Families of rows that turns and mirrors carry onto each other, the same ones carrying the whole set onto itself: the rest of each named row's family, in list order:
4 families of 8 rows:
Vaba: [ 29 -42  37 -10  -4 -13  28  62 -15  15 -35   5 -11  10  29 -17  -8]
Nagan: [ 17 -22  22 -37  -2  26  22 -10 -44  -4 -38 -12   2   4  42   9  -4]
zigum: [ 33   0   3 -10  17   9 -47  46   6 -23  -8   2  26 -45   8 -23 -14]
Foma: [ 16 -16  28 -22  -6 -10  22  27 -41 -10 -13  -4 -23  30  51 -11   0]
pobur: [ 42  14  21 -42 -12 -13 -40  32 -19 -10   9  -4 -38 -39   2 -19   2]
fab: [ 28  15  32 -19  -1 -34 -42  13 -23  -9  13  -8 -19 -32   0 -19  12]
Dop: [ 36  -6  12 -15 -13  25 -57   8 -15 -19  12   3  -7 -42  20   0  -2]
lif: [ 37   8  18  -1 -10  16 -64  -1   2 -19 -18  -2   2 -28  21  -5  -3]
Kiz: [ 35   2  21 -13  33 -19 -23  59  -4  -3   4  -4   2 -49  -6 -25  14]
vef: [ 45 -29  45 -17 -11 -15  31  42 -21  13 -34  -5  -2  22  32 -30 -17]
Dizak: [ 34 -40  43 -21  -6  27  26  -8 -36 -11 -16 -16   0 -10  50   7   5]
veti: [ 40  16  17 -16  -9  11 -55 -14  -8 -17 -13   2   4 -30   6  -4   3]
tis: [ 45 -16  29 -21  -2  10  28  18 -34  -8 -22 -15 -26  27  53 -14   2]
nefes: [ 30 -50  40   3   2  13  22  14 -22  11 -48 -14  31 -12  31 -15 -17]
bar: [ 40  -4  11  -8 -14  16 -62  10  -1 -21 -11  -2  -5 -49   9  -6  -5]
niv: [ 29 -52  41 -18  -3   1  37  23 -18  14 -45 -16  23 -16  32 -10 -22]
Zifan: [ 45 -37  30 -19 -10 -12  22  58 -10   6 -31   5  -8  25  28 -24  -9]
rekos: [ 17 -39  18 -34   4  20  22 -12 -45  -2 -33 -28   4 -10  37   6   0]
zazav: [ 36  11   7 -16  33  20 -36  43  10 -19 -25  -4  29 -45  15 -16  -4]
rom: [ 26  -8  -2   0  21  20 -49  33  -9  -6 -13  -5  31 -47  10 -21 -19]
Zasev: [ 31  13   7 -29  23 -20 -30  56 -14   1 -16 -11   0 -44  -9 -41 -15]
nezim: [ 30 -39  26 -22   5  25  36  -1 -32  -6 -33 -26  -1 -11  52   6  -3]
sib: [ 39  11  26 -30  -5  -7 -52  18 -31  -7   5 -15 -29 -45  -6 -19   6]
vosuv: [ 32 -56  28 -25 -12   4  23  23 -12  19 -58  -9  19 -14  15  -9 -19]
deda: [ 47   2   6  -9  25  24 -36  33  12 -11 -24   7  25 -47  -1 -10   2]
Poma: [ 30 -49  30 -24  -1  24  27  27 -20  20 -59  -2  14 -17  20   2 -13]
rakip: [ 32   9  34 -35  31 -17 -24  59 -13   1   2 -15   0 -53  -5 -28   7]
mos: [ 30 -23  18 -26   6   3  23  25 -41 -15  -5 -14 -22  30  51 -13  10]
kaza: [ 44 -21  37 -13   5 -17  34  45 -14   5 -53 -11   2  13  26 -38 -16]
seg: [ 33  16  18 -33  26 -14 -36  54 -23 -10   6 -12   4 -42  -7 -35  -4]
Bif: [ 48 -12  40 -36  -3  -3  38  24 -27 -18 -19 -12 -32  14  45 -16   9]
tena: [ 33   8  46 -20 -13 -20 -52  15 -24   1   8 -12 -26 -36   3 -15  11]

The rest of the family of vef: zigum, tis, bar, niv, nezim, sib, seg
The rest of the family of Zifan: lif, rekos, zazav, vosuv, rakip, mos, tena

Families of rows that turns and mirrors carry onto each other, the same ones carrying the whole set onto itself: the rest of each named row's family, in list order:
7 families of 4 rows:
dasep: [ 10  15  14 -26 -36  11   3  32 -27  42]
fufa: [ 13  22  -9  24 -19  50 -40  23  -3  30]
pon: [ 14  31   6   2 -16  45 -52  12  19  25]
tur: [  2  25 -32 -54 -23  -2  13  -7 -10  19]
fana: [ 18  27 -47  -3   4  24 -20 -36   6   7]
somo: [  7  20 -23 -37 -22 -13  20 -14 -14  10]
vuri: [ 15  25  20 -17 -48  31 -18  34  -4  34]
bezu: [ 18  22  -6  21 -22  43 -49  12  -1  41]
Rino: [  2  13 -26 -44  -9  -2  10 -21 -28  16]
rilaf: [ 21   5 -35 -13   7  22 -36 -23  15  -3]
Tiru: [ 14  28   5 -26 -47  25   0  32 -27  37]
Nog: [  6  25 -32 -56 -15  -4  -1  -8 -26  21]
fug: [ 16  19   8 -25 -33   8 -10  48 -14  38]
lile: [ 17  20  11  27 -16  40 -35  19  -4  32]
pogeg: [  6  13 -44   7  11  14 -23 -25   9  10]
navib: [  7  28 -13 -52 -25  -1  21   1 -10  25]
vepu: [  7  24 -32 -40 -19   0  22 -11 -23   6]
Suz: [ 28  40  16 -34 -36  22   0  25  -3  45]
Fip: [ 18  28  13 -24 -54  17  -4  24 -24  39]
vatiz: [ 15  22   9 -24 -50  19  -7  41  -7  34]
Navun: [ 18  15 -47 -17  10  15  -8 -33   6  11]
dafe: [ 33  15 -25 -51 -13  -3  15 -12  -6  16]
nikuz: [ 31  28   5  28 -13  33 -36  18   5  18]
bop: [ 27  13 -13  19 -12  47 -49  -1  10  19]
bime: [  9  17 -27  11  12  27 -27 -35  -5   5]
gebub: [ 31  22  -7  25 -22  43 -39  13  11  23]
mokub: [  7  17 -44  10  11  25 -19 -21   1   0]
gom: [ 20  34 -35  -2   6  22 -28 -37  -5  -1]

The rest of the family of pon: rilaf, Suz, dafe
The rest of the family of tur: fana, vatiz, gebub
The rest of the family of dasep: Rino, lile, bime
The rest of the family of fug: Nog, nikuz, gom
The rest of the family of Fip: somo, bezu, pogeg

Families of rows that turns and mirrors carry onto each other, the same ones carrying the whole set onto itself: the rest of each named row's family, in list order:
5 families of 6 rows:
Fadig: [-28  -1   1  13  -5 -23 -27  10 -34  -3  26   1 -21  -1 -13 -18   8  23
 -33  -6 -18 -15  10  11 -10  -6   9  34]
ran: [ 17  27  10 -61   6  24 -27 -23  19   5  -5 -14 -15 -34   3 -14   1   3
  13  -9   6   0 -22 -31  13 -18   8   5]
Fogav: [ 16  12  -9 -53 -11  31 -32 -20  16   4  -2 -21  -6 -38  -7  -6  13  -8
  13  -3  -5   2 -18 -37   4 -13  16  -4]
luzo: [ 25  -5  32  14  19  27  -2 -25  -9  49 -28  14 -20  11  23 -14  -2 -25
  24 -33  -4 -24 -20   4   6   0  10  -8]
Rig: [-13  -1  -9  14   7 -29 -33  15 -35 -17  31   2 -32   1  -6 -24   3  22
  -9   1  -9  -8  13   8  -1   4   0  36]
kagev: [ 20  -1  21  13  22  28  -8 -31  -6  47 -29   1 -13   3  12 -20  13 -23
  35 -19   4 -31 -27  11  -2  -8  14 -10]
seka: [ 21  17  21  22  12   5  14 -22 -10  22 -28  17  16  -7 -18 -10 -14  17
  -8   6 -48 -31  20  32  18   0 -13 -15]
rul: [ 19 -10 -17 -20  -4  14  39   9  43 -13  -5   6  -7  16  16   9   9 -16
   1  29 -32  41   8 -20  -2  -3  14   2]
kagon: [-20 -12   8   6  -3 -23 -29   6 -36 -13  25  12  -8  -6  -5 -30   5  17
 -31  -6 -25 -18  10  18  -6   0   7  36]
gen: [-20  11 -16  21 -20 -14  -1  30  28   6   3  26   1  21  13  13   8   2
   6  10  16   7 -22  -2 -24  13 -13  49]
vur: [ 17  17   6 -55  -7  28 -24  -7  28  -5   1 -10   7 -33   5 -15   8   0
   9 -14  -4   2 -15 -37  21  -9  25 -12]
Zoz: [ 13  -4 -30 -12  -8  19  28   7  39 -13   8  17   8   4  23  -3  10 -11
  16  23 -38  48  17 -22   9  -6   8  -3]
muvas: [ 24  33  14  38  -4   8   4 -11 -14  12  -7  22   7  -5 -22 -11 -21  24
 -13  -5 -51 -19  22  36  16 -11  11  -7]
zute: [ 14  20   0 -60   4  34 -32 -20   2   1  -7  -3  -3 -39   0 -11   1  -2
  22  -4  -4  16 -17 -34   8 -10  15  -1]
zuga: [ 14  13  -9 -58 -13  36 -28 -15  21  -3   5 -16   6 -29  -7 -17  -1  -2
  12 -16  -5  10 -12 -38   5  -3  16  -4]
ridab: [  4  -3 -33 -10  -4  11  38   5  38 -12  -1   1   1  21  21  -3  11 -12
   6  25 -34  44  11 -18  12  -7  14  -4]
pibeb: [-18 -14   5   7   0 -20 -29   2 -35 -16  29   2 -10   2 -11 -15  -4  21
 -21  -4 -26  -5  20  22  -9   9  -7  39]
Sike: [ 27  19  21  27  -5  13  16 -26 -17   7 -13  15   7   6 -16 -18 -20  27
 -10  -3 -46 -25  15  42  12  -1  -7  -7]
gon: [ -8  14 -20  19 -18 -18  11  38  14  -5  -9  20  -6  40  13   1  -9  -3
  14   3  17   9 -17  -7 -23  17 -10  41]
Nite: [ 19  -9 -31 -25 -11  22  30 -13  40 -15   8  15  -4   2  19   8   5 -14
  11  28 -41  34   8 -10   3 -23  23   6]
lita: [ -7  14 -34  14 -27 -17   5  21  23   8  -8  30  -4  26  27  12   2  -2
  25   5   3   7 -15  -5 -26  29 -16  34]
vosa: [ 13  19  28  27  14  10  11 -26 -12  17 -11  28  16  -9  -7 -13 -17  24
 -12  -4 -51 -19  19  35  14  -1  -8 -14]
zodek: [ -8  16 -30  18 -19 -23   8  31  19  10  -8  21 -17  25  15   9  -5  -9
   5   3   5   8 -14 -17 -39  17 -17  34]
Pigiz: [ 15  -6 -37 -21 -10  13  38  10  39 -13   1  10   4   2  22  -2  -3 -20
  16  20 -39  31   5 -17  20 -15  21   8]
Zurem: [ 26  -8  30  12  25  31 -16 -24 -19  28 -23   4 -12   1   9   0  -3 -28
  33 -28   6 -25 -22 -11  -7  -7  12 -21]
vufe: [-17  21 -13  27 -17 -16   6  32   8  -3  -6  24  -3  25  16   9  -2   1
   6   7  16  11 -28  -6 -35  10 -13  38]
kezak: [ 25 -15  20  12  27  39  -7 -22  -4  37 -18   7 -12  -5   5  -9  -2 -28
  38 -18  15 -30 -27  -8  -1 -12   3 -10]
poda: [-23  -3  -3  18  -1 -18 -32   5 -25 -11  37  20 -22   0  -2 -28   2  29
 -31  -2 -10 -11  14   6   2  -3  -5  34]
pagu: [ 13  24  15  38  13   0   3 -21  -5  17 -17   9  23   1 -16  -7 -14  16
   2  -3 -41 -34  21  39  21  -6  -2 -15]
vov: [ 30 -11  25   6  27  28  -4 -30  -3  29 -30   6  -9   5  11 -14 -10 -28
  33 -17  11 -37 -33   5   6  -3   5  -7]

The rest of the family of gen: rul, vur, pibeb, Zurem, pagu
The rest of the family of zuga: seka, kagon, ridab, vufe, kezak
The rest of the family of luzo: ran, Rig, muvas, Nite, lita

Families of rows that turns and mirrors carry onto each other, the same ones carrying the whole set onto itself: the rest of each named row's family, in list order:
4 families of 4 rows:
A: [-31  12  11  -4 -19 -21   0 -22  -3 -13 -29  -9  41]
U: [ 14 -15 -28  -2   9  -4  24 -18   0 -21  32 -11 -29]
Y: [-21   8  21  -5  11  -3 -11   8  16  -7 -32  -5  50]
V: [-28   7   8  -6 -22 -22  -9 -15  -3 -13 -20 -23  46]
J: [ 21 -17  -3 -15  35  -1  -1  -5 -12  -7  16  -1 -44]
G: [ 20 -25   3 -13  25  14   5   1 -13  -6  19 -11 -41]
R: [ 24 -13 -15  -8  17  19  -1 -19  -9 -25  22   1 -40]
C: [-21   8  12   0   3  -5 -16  10  11  10 -39  -4  43]
W: [-15   5  11   9 -12  -4 -21  -1   0 -14 -25   4  56]
D: [ 25 -13 -18  -9   9  15 -10 -14  -7 -20  23  -5 -42]
M: [  4  -7   4 -17  24  28  13 -24 -17 -12  23  -6 -36]
H: [-16 -10   6  17  -3  -7 -10   4   7  12 -14  -1  57]
Z: [-17   4  29   2  -4 -20  -9  -1  32  -8 -22  15  40]
K: [-16  10  16   5 -17 -10 -21  -2   7 -15 -31  11  46]
N: [ 13  -4 -12 -25  18   1 -21 -14 -10   0  26 -15 -43]
P: [ 15 -13 -22  -6  -3  -7  19 -14   8 -17  29 -11 -40]

The rest of the family of U: A, V, P
The rest of the family of M: H, Z, N
The rest of the family of W: R, D, K

Families of rows that turns and mirrors carry onto each other, the same ones carrying the whole set onto itself: the rest of each named row's family, in list order:
3 families of 6 rows:
Togid: [ 11  -8 -23 -14   3 -41 -40  33]
lakap: [ 20 -14  -6 -35  14  10  33  35]
fumin: [ 10 -21  -8 -27  -1  15  39  35]
zutu: [ -3 -38  -4 -12 -16 -47 -25  33]
naf: [ 11 -44 -12  -5 -14 -35 -29  26]
potem: [-10 -21 -33 -24   7  21  32  27]
suso: [ 13 -35  -6 -17  -2 -46 -32  29]
vezof: [-16 -12 -20  -9 -20 -44 -29  40]
tus: [-22  -7 -19 -41  16   0  34  39]
Baf: [  4 -22 -32   4 -19 -24 -35  27]
fefi: [  4 -12   0 -38   5   2  41  42]
Femap: [  5 -10 -28 -38  33  11  24  29]
rinur: [ -9   9 -13   1   7   2  31  59]
tubag: [  3 -42 -40  -1  26 -43 -20  36]
kufib: [-14 -49 -41   8   5 -39 -11  38]
vub: [ 11   2 -22   8  14  16  23  49]
Vovat: [ 10  15 -12  -7  27   0  22  56]
Ruda: [-17 -37 -31  -7  18 -55 -12  46]

The rest of the family of fefi: lakap, fumin, zutu, naf, suso
The rest of the family of Ruda: rinur, tubag, kufib, vub, Vovat
The rest of the family of Femap: Togid, potem, vezof, tus, Baf

Families of rows that turns and mirrors carry onto each other, the same ones carrying the whole set onto itself: the rest of each named row's family, in list order:
3 families of 6 rows:
dag: [ 28 -22  15  18 -31 -41  36  12   8  43   7   0   4  13 -11 -32 -15]
Sug: [ -8  21   8 -32  33  -2 -13  37 -27   7   3   5  18   1  -8  -8  -7]
Mor: [ 26 -25  14  29 -27 -25  10  -6   3  57  -3   7 -12  18 -24 -13 -26]
lizof: [  4  -3  22  16 -25   2 -37   9 -30  48  24  16  40  -2 -53 -19 -24]
Fuzov: [  8  15 -15  22  -1  11  24 -15  28   1 -12   0  12 -29 -15 -10   9]
Fudef: [  2  26   4 -35  34   5   2  34 -10  -6  21   7  26   6  -6 -24  -5]
puv: [ 26  23  21 -11  -1  30 -34  10 -10  13  -4   3 -15 -23   2  -9  10]
non: [ 11  -5  23  22 -39   0 -46  -5 -23  53  23   8  23   7 -35 -10 -19]
fipe: [ 27 -17  10  30 -37 -29  27 -12  15  44   4   7   8  22 -32 -23 -19]
rim: [ 31  15  28  -9  10  28 -34  11  -2  26  26  -9 -22 -23  -1 -13  -1]
duv: [ 12  18 -18  -1   6  11  41   4   7 -12   0   4  19 -17 -25 -25  23]
kipug: [  5  11 -16   7 -11   5   7  12 -22  49  71  -7  35  19 -13 -31 -16]
Sem: [ 46  13   9  -8  -4  12 -25  -1  -4   8  -1  -3 -27 -16   8 -12  14]
Nari: [ -7   2  13 -27  34 -18   5  33   0  -8  18   6  34  -2  -7 -17 -19]
Mim: [ 12  10 -10   5   3   5  32  -3  21 -13 -17   6   0  -9  -7 -19  21]
Lami: [  5  12  17  31 -37 -15 -47  -2 -17  47   0   4  33  -8 -33 -19  -9]
Gameb: [  7   0  -6   0 -16  -5  17  10 -16  46  60   8  45  29 -26 -23 -36]
dumek: [ 25  -6 -25  10 -14  -6  21  -8  -6  35  60  10  38  25 -24 -31 -30]

The rest of the family of lizof: Sug, Mor, duv, Sem, dumek
The rest of the family of kipug: dag, Fuzov, rim, Nari, Lami

